A single turn carries every row of the set below to another of its rows. Some are shown first; where does it send the rows asked next?
laki: [159 53 149 52 -66 29 46 89 -58 99 139 69 -29 41 68 71 26 -100 45 -322 -44 -60 -15 9 3 -82 -125 -32 83 275 -39 -117 266 64 -134 182]
nos: [86 33 158 -26 -171 68 4 130 136 -21 28 -64 -225 89 -71 105 204 -3 103 -260 -80 -75 -79 33 -22 51 35 -8 39 223 15 -235 169 -186 -60 111]
finab: [63 -5 123 63 -106 81 75 170 89 34 61 -80 -57 -9 -77 147 -9 56 98 -225 -87 -60 127 -187 41 -79 131 60 98 215 1 -124 -22 -177 -15 194]
ziro: [181 -73 126 14 -106 148 113 87 -63 -4 -76 -137 -52 1 20 73 53 93 -51 -148 -80 9 24 -57 -118 -93 -88 -180 102 128 -120 -97 128 -148 -109 292]
lomil: [147 -60 86 -49 -97 66 301 134 51 21 57 -36 -215 -46 -87 82 38 26 -188 -294 -20 -22 -20 -50 -113 -25 -15 -61 29 256 -63 -158 168 -88 -88 -47]
boz: [133 -15 -1 -80 -150 71 166 100 41 -115 158 42 -93 -40 -144 101 5 -201 148 -197 -1 21 -70 21 -26 -75 -65 -41 73 251 -192 -107 272 -18 34 244]
puni: [151 103 67 50 -83 115 141 129 6 20 52 -124 -68 -59 31 19 21 -6 36 -152 -31 -141 -98 -75 -53 -53 -179 -169 17 193 116 -138 291 -133 -61 266]
guven: [143 -76 59 -103 -247 31 247 126 164 -110 81 36 -133 -61 27 88 83 34 23 -50 -38 -83 -88 -53 201 -47 -51 118 -18 165 17 -109 146 -92 -95 126]
Fogeg: [11 14 -38 37 -229 83 136 113 57 -168 190 -7 -106 -66 92 104 128 -130 -81 -196 10 -81 -82 -118 34 -167 7 -54 85 166 -180 -168 139 -177 33 108]
Bemo: [67 -31 253 -32 -78 -53 82 174 157 -18 63 -183 -183 -152 -39 97 89 -42 11 -176 -85 32 -118 46 -37 -60 -106 -8 47 248 -19 -38 49 -109 -100 256]
sibi: [11 -32 -13 113 -12 107 130 143 99 15 166 129 -55 -142 -97 59 50 -113 102 -352 -59 31 -45 -103 71 -143 -102 78 -21 165 -28 -140 220 -212 -65 188]
kur: [170 4 151 25 -124 23 275 48 -25 5 2 77 13 29 -52 66 -65 26 100 -166 -149 36 140 -99 18 -8 8 -23 65 178 -19 -202 158 -45 -157 278]
let: [148 -196 42 -19 -133 -7 208 97 78 -69 27 94 -190 -82 -107 213 21 -82 -76 -66 44 -46 -8 18 31 -112 -43 33 115 125 -41 -138 124 -8 55 119]
zugiz: [200 -76 105 -127 -148 5 137 -50 -2 -78 122 -28 -132 -49 -31 182 203 -59 -42 -219 -121 -33 43 -153 86 99 -83 -30 87 233 43 -110 239 -7 50 234]
bini: [76 37 -98 -28 -242 90 49 33 89 -114 -12 75 -16 20 18 64 95 -68 -14 -191 -43 82 57 -63 8 -50 -84 59 -65 173 -7 -27 48 -53 -135 138]
luz: [172 -158 155 -32 -145 140 94 170 70 117 -13 -119 -126 -28 53 134 120 -61 -27 -112 -174 -82 20 -41 -120 -112 9 -80 56 227 -60 -206 1 -125 50 103]
galum: [175 -30 140 -85 -25 180 132 158 30 69 59 2 -132 -21 110 34 75 36 75 -162 -109 -127 -101 -35 -9 -191 -66 -30 -35 260 64 -233 248 -102 43 18]
bofus: [77 -139 -130 -110 -206 33 210 81 -63 -4 27 -40 -63 -9 72 100 -102 77 90 -155 -49 9 -113 -140 -70 -68 -23 -12 37 210 34 -104 195 -64 15 236]
rel: [134 -21 57 -181 -77 37 217 83 133 113 2 27 -113 -98 17 -16 7 84 -2 -285 -202 13 -115 8 -62 -122 -100 5 -54 212 -218 -149 106 -120 -15 208]
guv: [46 50 132 29 -52 96 236 133 61 -34 -4 89 -171 -204 -60 37 -29 -120 65 -104 -98 35 23 -110 73 22 -127 -136 -112 180 1 -241 183 -80 -39 208]
Pulo: [197 19 0 -49 -194 15 235 40 62 -40 139 -116 -129 -68 -17 75 17 64 37 -268 -3 -156 -129 -244 85 -4 -63 54 14 101 -103 -199 138 -36 -147 195]
gok: [161 -170 118 -19 -78 44 -3 85 171 -8 87 -46 -79 -107 63 127 34 8 25 -221 -121 94 -181 -8 -5 -100 0 -167 75 312 -223 -204 114 -119 -36 234]
sog: [35 -28 125 61 6 127 95 119 84 -29 33 17 -272 -130 -43 94 -67 55 99 -244 40 23 -91 -106 29 -114 70 -39 -29 244 -84 -266 87 -145 49 86]
Pigu: [139 -151 90 53 12 -74 104 208 -69 104 87 15 -112 -31 30 42 33 76 7 -240 57 72 -13 -55 -63 -137 -81 38 49 164 27 -7 228 -131 -103 178]
Zarif: [98 -60 121 -64 -88 -33 85 142 111 13 -15 -71 -98 -118 20 145 62 -36 4 -282 -148 137 127 0 88 78 51 93 -60 156 -144 -107 128 -80 -50 301]
Gega: [84 -139 9 -98 -153 46 180 -36 85 -228 100 -46 -40 12 65 107 53 0 -22 -315 -60 -118 38 -117 29 -112 -60 19 164 263 -47 -112 159 -149 87 215]
gorez: [53 18 18 -26 -52 -17 69 163 62 212 86 59 76 -111 18 35 99 -101 27 -175 -71 -71 -56 -150 -38 -119 -186 23 70 170 -14 -240 88 -32 -54 209]
musef: [80 -21 105 124 -90 4 92 58 2 -48 102 19 -46 -155 -12 119 -9 -106 36 -268 5 210 -81 13 25 -41 1 21 -28 78 1 -131 161 -62 -141 316]
Kaman: [72 -100 55 -111 -152 100 37 178 98 104 89 24 -101 -76 124 -4 -6 -184 1 -234 -203 19 5 -155 29 -142 -154 -56 -148 244 -87 -159 187 -74 -22 165]
Degeb: [122 -33 89 91 -54 47 -18 137 166 -7 55 -39 -21 -82 0 104 53 54 -115 -306 -99 -12 27 -50 -28 -39 -49 -89 44 242 30 113 164 -153 -81 223]
ganis: [35 -75 78 -22 -21 11 89 64 237 39 36 22 -85 -44 -53 90 62 -67 94 -367 -129 -21 36 -62 35 -46 -21 165 50 298 -151 -317 166 -95 -50 161]
Vep: [95 -58 107 -64 -164 8 41 272 -26 -69 -26 -8 -76 96 36 89 92 -65 11 -191 -76 26 146 28 -54 -100 89 -14 19 61 3 -154 230 -151 -20 160]
denob: [50 -158 100 -154 6 49 95 102 204 -158 164 -89 -71 -127 -80 115 59 -59 -27 -299 -14 8 48 -222 -40 -96 -37 -27 -109 201 -15 -142 244 -63 -31 120]
raz: [99 -54 59 -70 -60 189 125 56 76 -77 15 36 -115 -86 -52 33 151 50 102 -405 -138 -62 -117 -116 -44 11 -123 -136 -86 121 12 -222 161 -233 -5 181]
Bakim: [129 -75 4 -49 -45 59 132 83 -10 -62 44 -51 -147 -151 -150 176 20 -27 -99 -248 18 -110 40 -246 10 -124 -115 -3 84 12 -131 -127 97 5 -14 183]
Zezam: [-18 10 69 -65 -174 64 117 255 -78 -52 -21 -153 -123 -69 63 143 145 -37 -4 -179 70 -74 23 -132 70 -94 -102 -41 89 262 -77 -149 29 -12 -129 164]
Zilo: [135 10 44 -23 -206 51 105 2 -31 -71 135 51 -217 -58 35 98 182 -77 -164 -157 -41 82 -65 -170 12 -34 19 -55 -50 105 -60 -167 272 -25 -47 74]
zod: [205 -73 -8 7 -71 -35 122 80 48 12 199 -28 -56 -46 39 242 206 26 53 -307 43 -14 -6 -67 61 78 53 -63 -11 251 -118 -201 60 -59 -115 109]
Tavom: [88 -1 106 -167 -56 145 179 108 78 -33 147 -3 20 -161 -142 173 93 -11 6 -57 -180 -22 -146 -115 25 -20 -102 -71 136 191 43 -137 157 -71 -12 94]
tepiv: [110 -83 66 -9 -95 44 134 147 -58 -102 37 16 61 -91 25 99 63 -161 85 -277 -79 -21 -12 -60 -110 -68 -59 -182 48 31 1 -317 146 -92 15 285]

Vep goes to kur
zod goes to Zezam
And these:
Bakim goes to Zilo
Bemo goes to Degeb
musef goes to puni

